One vector is turned by the same rotation once a tick. Each row is the vector after some number of ticks, and that number follows the row.
The counts run from 0 to 169.
[ 87  86 146 109 112 160 156 128 126 134 144 131 105 139 126 157 123 134
 132  71 124 121 157 138  79 169 138  86 128 143  54 129 166 129 118  99
 133 121 117]	127
[156 177  91 177 127 112 111 111 124 166  97 168 153 142 106 148 127 109
  95 126 193 122 170  90 122 112 143 139 106  89 138 138 126 129 117 165
 112 105 145]	44
[128 151 124  91 107 110 118 129  73 140 166 133 147 148  89 123 139 160
 112 128  70 132 185 163 107 152 160 100 144 126 130 163  87 147 101 105
 124 145  85]	160
[134  66 147 143 160 168 121 145 158 152 111 123 101 109 154 192  93 112
 131 119 209 119 101  88 120 121 118 132 133 142 136 117 127 141 155 165
 103 111 133]	38
[ 76 139 122 102 134 112 151  91 137 130 108 103 141 171 141  97 158 118
 145  88 137 133 109 129 112 129  96 178 103 128 140 123 142 111 101 100
 183 115 178]	53
[ 62  99 116  98 137  97 175  92 138 139 136 107 145 170 144  84 136 113
 145  83 129 128 103 127 100 152 128 146 117 124 110 109 149 149  97  87
 174 102 153]	54
[118 164 126 140 126 173 105 123  93 171 115 148 215 170 121 122 109 146
 130  96 153 177 126 127 113 120 143 116 141  91 136 147 112 121  88 119
 117 176 135]	156
[122 191 143 127 142 124  55 172 118 125 134 137 151 172 103  88 137 127
 126 140  97 127 180 150 136 165 145 125 122 107 105 153 179  96 145 120
 131 140 132]	90
[125  97 119 130 171 120 100 109 197 145 155 110 119 148 155 112 137 105
 137 142 124  96  90  97 117  95 130 152 162 101 189 114 115 150 109 138
 126 102 138]	6
[159 101 125  95 157 111 114 171 122 123 128 150 113  97 111 105 107 166
  87 147 149 147 158 150 174  84 154 133  95  87 129 130  96 176 116 138
 100 149 130]	112
[114 143  96 132  88 102 144 123 147 129 188 128 115 146 125 121 178  94
 141 174  77 150 135 147 140 144 163  94 165 154 137 142 134  74 182 129
 153 110 126]	98
[148 177 106 161 105 128 137 144 115 144 102 139 165 144 120 153 137 117
 147 101 192 151 166 123 103 158 130  75 131 146  94 104 147  77 157 111
 140 131 104]	131
[ 82 138 150 106 109 165 167 118 122 163 128  93 130 150 144 184 100 112
 129  81 161 129 110 133  82 166  86 144 121 149 123 137 144 100 124 119
 150 115 138]	125
[136  54 142  83 125 138 150 157 158 123 182 103  64  94 145 133 112 130
 123 144 130 120 109 170 153 152 126  84 132 152 154 134 113 139 163 117
 139  98 108]	32
[122 189 177 111 136 125  61 178 121 116 113 132 149 153 102 112 114 151
  94 152  99 106 163 148 121 153 112 138 116 125  90 141 174 125 136 107
 128 157 131]	89
[155 152 141 127 119 156 122 102 118 122 101 129 113 106 121 138 178  82
 119 149 124 134 118 138 169 111 126 112 155 104 230  98  75 119  92 165
 135 119 148]	75
[121 140 132 123 148 116 112 109 168 160  90 160 123 168 110 129 142 148
 106  83 184 126 144  86 106  94 138 154 115  91 157 131 126 165  87 107
 129 147 167]	46
[113 179 111 159 102 138 146 142  64 129 103 132 180 149  97 120 113 127
 123 142 128 148 159 138 142 124 149 174 124 121  95 157 117  98 159 146
 121 167 118]	19
[122 159 121 150 107 135 153 111  95 104 112  89 165 118 156 113 141 107
 140 126 111 151 101 140 143 152  91 122  99 162  52 100 174  58 141 119
 143 126 111]	59
[ 98 111 137 144 158 164 129  85 133 146 119  89 171 103 159 114 138  74
 121 140 153 137  64 114 147 104 142 142 129  74 136  91 126 128 107 164
 129 130 167]	148
[119  89 111 135 155 137 155 120 124 138 163  88 179 111 151 126  82 137
 154 102 163 138  92 116 100 135 132 100 137 148  80 117 135 132 143 100
 132 146  60]	62
[107 161 113 132 133 142 145 156  91 135 118 145 174 199 111  86  97 144
 160  90 168 175 135 146 135 119 157 157 135 111 137 158 115 122 149  96
 152 181 141]	21
[ 97 142 142 124 112 155  98 133 157 120 133 151  97 115 144 121 177  99
  70 163  61 126 120 129 157 108 149 127 138  79 119  93 150 103 117 150
  96 127 165]	10
[163 146 116 158 138 116  91 137 124 155  92 164 127 132 106 141 149  96
 106 131 184 146 193 104 139 105 168 103 112  74 130 130 130 128 125 171
 106 125 151]	43
[155 103 146 134 124 174 114 151 134 111 107 115  69 102 161 149 147  83
 139 144 144 164 120 122 165 145 120  96 128 142 136 130 152  83 171 176
 141  98 149]	35
[ 99  93 107 124 118 150 171 134 179 133 154 135 104 157 161 139 144 128
 158 116 150 171  72 129 134 117 146 113 165 158 162  98 127 104 182  99
 151 137 153]	101
[154 158 114 170 120 116 132 136 125 135  74 143 154 151 124 160 116 136
 176  84 186 146 143  90  93 143 107 101 126 167 111 122 150  96 151 104
 143 145  96]	132
[104  63 137 128 117 123 154 147 156  83 133 128  75 102 134 163 135 137
 143 139 111 143 124 133 137 102 184 130 146 159 100  91 108 141 183 146
 122 141 119]	104
[119  73 110 142  96 136 187 120 170 125 158 154  83 131 163 131 117 147
 145 116 115 145  72 111 116 111 146 125 174 169 122  97 137 130 170 109
 118 111 124]	102
[149  88 117 117 134 121 163 121 128 132 155  94  97 146 144 112  95 127
 174 129 127 133  85 129 118 148  98 148 148 182 168 175 131 130 153 129
 159  85 106]	30
[ 47 118 128 136 119 169 152 129 142 157 137 149 168 146 154 126 108 121
  93  99 151 121  97 113 117 109 163 161 147  86 115  89 113 128 117 121
 105 156 155]	14
[108 179 131 139 123 137 125 162  90 123  89 122 180 175  89 119  89 139
 151 110 153 165 132 129 141 128 149 169 116 117 127 154 116  97 147 129
 142 185 139]	20
[145 160 131 150 139 113 116 122 136 164  77 158 142 162 108 164 128 125
 114 108 213 118 147  82 107  90 109 166 111 101 166 133 117 147 105 144
 114 128 152]	45
[161 130  93 175  84 129 158 154 116 111 109 155 121  93 152 137 131 126
 101 154 155 149 133 130 177  94 158 121 133 130 104  92 111 106 190 163
 109 130 122]	106
[199 164  75 186 134  75 128 104 145 123  92 131 120 126 131  92 166 131
 154 139 129 126 118 114 142 101  96 111 124 149 167 114 144 122 133 109
 155 104 125]	139
[104 130 134 172 139 142 126  75 109 122 103  89 155  95 153 132 145  72
 131 168 120 129  64 116 157 101 113 154 121 115 129 106 133 105 107 185
 137 116 160]	147
[164  90 122 117 129 123 110 101 151 116 152 141  79  94 120 130 165 147
 126 135  76 133 136 131 127  93 144  76 163 119 174 141 103 168  91 104
 110 144 113]	72
[ 63 125 139 146 130 168 130 120 138 138 109 121 160 146 145 143 118  83
 121 124 146 138  93 103 127 103 159 186 141  87 136  98 116 109 129 155
 126 145 175]	13
[188 154 120 167 155 121  88 116 113 108 122 104 156 102  97 158 138 116
 175 152 122 166 131 103 140 100 131  92 141 142 133 164 127  92 140 149
 124 172  80]	67
[110 147 143 103 126  63 120 109 132 108 119 127 107 134  73 132 171 128
  88 143 107  93 185 133 135 126 138 164  79 110 127 135 118 152  92 125
 150 132 162]	49
